In the rows, zero is written as 128.
Families of rows that turns and mirrors carry onto each other, the same ones carrying the whole set onto itself: the rest of each named row's family, in list order
4 families of 8 rows
rizub: [165 139 154 119 141 120 107 134  83 104 144 135 156  86 127 131 147 139
 136]
nuza: [120 116 150 130 161 128 153 134 157 122 130 156 114 142 142 165 180 132
 138]
Gatud: [139 137 156 130  91 150 164 139 103 142 149  93 139 121 130 106 146 114
 153]
Foso: [107 113 123 143 158 106  98 131 105 110 144 179 155 152 114 122 124 113
 150]
zugoz: [156 116 113 151 164 138 145 123 118 157 148 133 125 126 135 149  79 151
  99]
Doreb: [138 104 108 163 169 143 118 139 138 153 142  99 121 135 144 121  76 148
 123]
Lezab: [119 138 123 131 141  93  98 151 113  87 103 167 130 127 105 107 110 126
 109]
Zelov: [109 110 139 158 123 103  99 129 124 153 124 143  92 139 122 131 107 110
 186]
mef: [120 136 145 107 153 120 129 105 146 137 109 150 116 133 156 169 174 104
 142]
Kagib: [179 126 138 136 137 119 141 104  82 125 146 146 149 101 120 138 131 160
 129]
Nuv: [113 131 146 154 112 124 156 133 147 123 128 137 116 173 104  78 118 120
 113]
zivad: [129  94 171  89 154 136 139 131 154 130 138 129  96 139 123 137 158 109
 143]
mato: [157 133  75 153 154 124 113 123 119 146 145 104 149 134 107 131  99 108
 125]
ruzut: [119 123 118 122 107 128 150 135 138 129 122  62 160 108 113 114 132 133
 127]
dogu: [126 118 126 176 157 122  98 122 109 174 140 131 143 118 114 143 107 133
  92]
Fufa: [107 130  85 107 145 168 105 109 153 135 126 140 114 106 149 125 129 125
 109]
Beg: [116 121 152 114 112 126 126 157 164 127 108 139  95 154 142  80 132 144
 141]
dovef: [136 106 132 106 122 135 155 125 110 128 164  85 147 144 145 115 139 102
 100]
lorik: [113 156 105 119 140  95 119 166 100 102 116 165 117 129 104 128 107 133
 150]
Lod: [123 127  73 112 109 140 125 120 141 124 122 121  96 102 157 137 143 129
 111]
nop: [164 139 134 153 149  82 123 119 105 165 142 132 165  94 121 116 138 136
 127]
ruba: [121 129 123 134  70 142 166 149 112 121 134  95 129 113 142 132 135 123
 125]
dusu: [132 114 141 159 158  88 134 133 112 149 113  97 110 151 158 152 124 114
 173]
bivu: [104 139 119 158 151 100 135 132  98 129 119 115  93 144 138 151 108 135
 186]
tesem: [137 152 164 167 171 106 130 149 119 161 109 140  92 127 142 116 116 120
 162]
lupa: [111 130 152 153 138 120 163 140 149 105 149 152  97 158 122  95 147 145
 105]
ser: [ 99 111 173 118 144 132 152 113 166  95 136 135 113 128 121  93 119 127
 123]
zolag: [107 151 140 125 132  82 110 147 125 121 133 176 120 109 131 120  98  92
 159]
niti: [107 127 148 128 141 132 127 124 148  85 143 124 114 137 144 154 153  73
 148]
Notod: [113 135 110  93 133 135 105 121 124 136 124  76 108  99 128 133 148 130
  93]
beli: [138 160 151 131 128 119 104 120  79 153 107 119 151 102 147 131 116 160
 127]
vaba: [141 119 129 123 134 167 128 109 153 128  81 115 122  90 134 118 143 144
 102]

Which other rows belong to the same family as zivad? Zelov, ruzut, dogu, nop, ser, zolag, Notod
Which other rows belong to the same family as lorik? nuza, zugoz, Kagib, Lod, ruba, bivu, lupa

Families of rows that turns and mirrors carry onto each other, the same ones carrying the whole set onto itself: the rest of each named row's family, in list order
5 families of 5 rows
Rola: [100  70 105 125 149 111 106  84 134 143 169 128 122  98 138 114  79]
Vir: [ 85  96  91 124 160 141 139 102 147 124 138 142  96 149 154  86  82]
Ler: [ 95 135  83 118 120 165 158 140 105 125 108 148  97 163 149 104 102]
ninov: [ 95  99 113  85 113 134 117 159 119 161 169 130 143  59 111 142  92]
kufav: [ 91 140 109 121 132 192 166 147 105 118 116 128 101 122 139  97 100]
babuz: [102  66 111 123 140 112 128  94 118 166 171 128 114  87 132 101  63]
bifes: [ 78  95  97 121 146 151 152  85 116 144 119 119  86 135 154  87  71]
Mekom: [116 128 110 107  96 149 138 179 100 162 123 138 137 110  99 115 137]
bapa: [100 143 102 117 124 170 150 132 101 135  98 122 119 134 142  76 129]
Pez: [104 135 113 102  95 160 145 156 109 166 120 143 143 108  97 141 137]
som: [116  88 106 113 101 110 111 131 113 160 173 142 143  82 108 154 100]
dur: [ 84  93 112 118 167 173 142 111 124 120 139 124  87 113 148  78  74]
nar: [ 99 145 107 104  98 170 152 179 100 142 132 132 139  89 114 133 108]
zap: [ 88  77 106 111 150 114 109  92 158 150 175 148 134 101 131 119  84]
perat: [117  80 116 110 103 112 124 157 113 178 170 146 133  82  96 128  96]
Kula: [108 142  91 102  90 154 146 155  88 154 128 166 135 125 127 151 115]
fal: [ 84  67 116  96 156 136 110 117 135 148 172 125 113  75 132 110  69]
sopos: [ 90 106 103 132 152 147 147  80 114 140 129 116 104 118 159  68  83]
Leka: [ 89 139  99 114 118 182 160 120  96 146  90 129 109 137 139 104 117]
Zavod: [ 84  58 104 115 143 112 132  99 144 166 162 123 106 103 121 110  64]
noman: [ 96  98  96 137 156 147 133  90 126 116 128 120  97 144 156  81  97]
maz: [121 128  99 118  85 142 135 166  90 145 134 145 136 116 108 147 129]
Gif: [105 105 108  96 105 125 115 127 120 169 168 164 154  88 116 160 104]
bedu: [ 99  86 115 103 108 118 126 144 141 179 164 138 141  84  88 142 101]
dos: [107 136  91 131 117 167 150 143  97 119 105 131 109 151 138 102 127]

Which other rows belong to the same family as sopos? babuz, Mekom, bapa, perat
Which other rows belong to the same family as Pez? bifes, Leka, Zavod, bedu
Which other rows belong to the same family as nar? ninov, kufav, dur, fal
Which other rows belong to the same family as Kula? Vir, Ler, zap, Gif

Families of rows that turns and mirrors carry onto each other, the same ones carrying the whole set onto itself: the rest of each named row's family, in list order
4 families of 8 rows
zaduv: [ 93 129 137 109 122  88 133 144 130 147 123  95]
Romi: [108 124 121 115 129 113 131 165 141 178 137  84]
furo: [154 168 112  94 122 140 106 105 148 112 190 116]
Sos: [114 134 120 144 130 112 120 166 148 162 152  80]
soga: [176 138  90  85 113 158 107 103 136 139 145 110]
dabaz: [121 144  98 126 140 100 142 126 144 143  98  96]
gese: [182 128  92 120  96 157 107 110 121 120 154 132]
Mel: [107 155 144 104 139 105 133 120 144 156 110 113]
beki: [151 156 109  57 120 142 120 105 138 131 170 130]
Dori: [138 128 108 100 101 163  86 118 126 100 187 124]
Gobu: [177 124  90  92  99 156 116 107 118 135 141 131]
zaz: [112 116 120 156 115 109 126 172 131 155 152 104]
Nek: [182 144  87 116 111 155  97 106 138 122 158 108]
zada: [ 97 132 136 147 115  87 121 148 130 127 139  96]
Koloz: [111 168 142 141 143 104 117 120 155 135 132 101]
zed: [135 117 110  82  96 164  98 117 114 109 175 139]
gaf: [135 126 109  62 109 165 100 112 124 121 168 124]
Raf: [136 138 108  80 115 161  85 112 135 111 184 110]
sagu: [126 123  85  77 131 178 107 138 141 142 168 120]
Zela: [110 110 121 128 113 110 139 170 123 172 134 111]
gomug: [129 115  87 118 114 174 103 144 131 118 185 138]
Ved: [153 137 116  77  96 139 129 114 118 122 170 159]
Lafu: [107 137 148 126 118 102 141 130 122 144 113 144]
tenut: [ 96 120 141 128 109  89 133 147 119 137 126 111]
nad: [158 148 115 114 101 139 112 114 128  99 190 145]
Pid: [124 131 100 131 123 100 149 131 131 141  94 118]
Pepal: [125 107  89  89 115 175 115 143 124 135 168 142]
Mub: [ 94 139 135 126 127  89 120 143 143 136 135  78]
vonuk: [127 149 100 154 137 100 133 128 148 128 113  96]
sugeb: [127 132 103 161 120 100 143 135 132 126 106 118]
favir: [130 129  86 105 132 177  97 137 147 124 185 113]
lepu: [111 149 148 162 122 102 124 132 134 122 133 131]

Which other rows belong to the same family as gaf? zaduv, Dori, zada, zed, Raf, tenut, Mub
Which other rows belong to the same family as Pepal? Romi, Sos, zaz, sagu, Zela, gomug, favir

Families of rows that turns and mirrors carry onto each other, the same ones carrying the whole set onto itself: the rest of each named row's family, in list order
5 families of 5 rows
veb: [133 137 122 138 157 114 180 134 120 132 116 127 111 139 121 169]
sibe: [147 145 137 142 123 117 159  83 130 145 112  98 122  96 124 173]
Feb: [148 139 109  87 118 135  94 127 146  99 132 121 122  77 115  95]
gimo: [102 142 115  91 117 129 101 108 101 137 136 122 115 117  99 181]
beb: [ 89 153 129 129 122 130 133 114 138 108 143 132  86  70 127 107]
vaf: [103 146  94 117 144 123 120 123  99 161 111 115 141 154  98 156]
zup: [ 99 114 100 121 106 141  89 136  88 131 102 131  89 132  96 101]
fis: [ 87 149 105 111 113 145  78 127  97 145 121 123 115  82 115 128]
bol: [130 116 136 151  90 132 130  92 127 120 102 117  77  79 123 103]
Padif: [143 124 124 186 110 143 143 115 123 143  81 101 103 111 121  95]
keti: [126 134 112 148 115 153 106 150  79 151 104 113 119 156  86 138]
gipep: [106  98  92 116 101 107 105 134 129 129 160 133  92 102 127  98]
givof: [157 159 114  84 135 124 117 118 149 112 140 115 149  96 110 139]
Lud: [118 123 124 160 110 163 131 142 125 104 121 119  66 105 118  93]
mun: [145 106 109 164  87 142 105 169 107 142 151 114 105 120 113 113]
Kan: [139 127 114 176 147 154 159 159 121 133  98 111  96 141 123 121]
pase: [177 146 109 106 143 118 137 131 137 118 122 114 155 141  95 142]
fil: [116 146 101 129 111 113 111 138 129 159 176 114 140  75 134 145]
Todal: [129 114  78 154 134 106 138 159 122 166 136 116 135 149 120 115]
fiser: [116 168 142 125 136 114 154 116 125 124 145 129 115  82 127 169]
pon: [148 118 119 159 134 114 171  95 131 140  84 104 111 141 113 137]
navad: [114 144 123 130 119 109 140  74 141 137 109 113 109  65 137 124]
Fepa: [182 129 107 130 134 136 125 155 127 118 101 114 141 145  98  99]
zagik: [143 113 107 120 111  98 136 133 121 143 170 121 124 141 110 176]
Vit: [169 123 109 122 113 149  98 152 131 100 110 119 115 108 105  77]

Which other rows belong to the same family as mun? gipep, fil, Todal, zagik
Which other rows belong to the same family as beb? veb, Lud, Kan, fiser
Which other rows belong to the same family as zup? gimo, vaf, fis, keti
Which other rows belong to the same family as bol? sibe, Padif, pon, navad

Families of rows that turns and mirrors carry onto each other, the same ones carrying the whole set onto itself: the rest of each named row's family, in list order
10 families of 3 rows
sebap: [109 115 123 102  94  89 127 157 156]
zukob: [131 148  87 146 129 110 138 160 110]
vufe: [118 145 138 118  94 138 162 148 121]
dagiv: [156 137 123 135 103 100 100 122 105]
pib: [110 149  75 145 153 117 133 121 125]
giz: [102 110  80 153 150 129 124 142 109]
Tidof: [126 115 137  94  91  95  93 121 127]
Duvu: [110 108 125 127 126 151 106 101  89]
Nevim: [115 102 108 127 115 170  94 108 108]
zuset: [ 95 100 112 126 106 172 138 140 142]
vum: [137 148  98 113 123 109  78 100 132]
fesi: [127 117  96 117 116  74  93 145 133]
gatu: [114 148  84 123 124 103 128 147 173]
nuses: [144 146 126 124 112 129 108 114  83]
veku: [106 121 123 104  94 143  92  86 118]
Tafo: [117 146 124 119 128 140 114  78 106]
guti: [107 125  58 139 131 108  95 124 128]
Nagu: [125 124 116 111 127 124  62 114 110]
rarin: [ 83 107 128 128 115 154 156 141 126]
vefos: [135 135 150 121  80 116 139 137 131]
vitad: [ 80 122 103 116  95 136 148 141 166]
Pab: [113 146 138  92  92 131 123 111 162]
kedag: [119 137  93  99 130 140  73 110 104]
zot: [ 92 144 122 119 118 142 167 119 147]
tob: [103 125  81 133 138 110 111 169 153]
naki: [ 91 134 127  81  98 160 128 134 143]
bona: [138 135 105 148 108  91 137 160 136]
puni: [109 104  70 148 136 151 112 142 127]
zegov: [ 97 138  65 117 136 128 121 164 145]
bope: [ 92 122 149  95  98 146 123 142 153]

Which other rows belong to the same family as fesi? sebap, Tidof
Which other rows belong to the same family as zukob? vufe, nuses
Which other rows belong to the same family as giz? Duvu, rarin
Which other rows belong to the same family as Tafo? pib, zot
Which other rows belong to the same family as vitad? veku, guti
Which other rows belong to the same family as puni? Nevim, zuset
Which other rows belong to the same family as dagiv? vefos, bona
Which other rows belong to the same family as vum? gatu, Pab

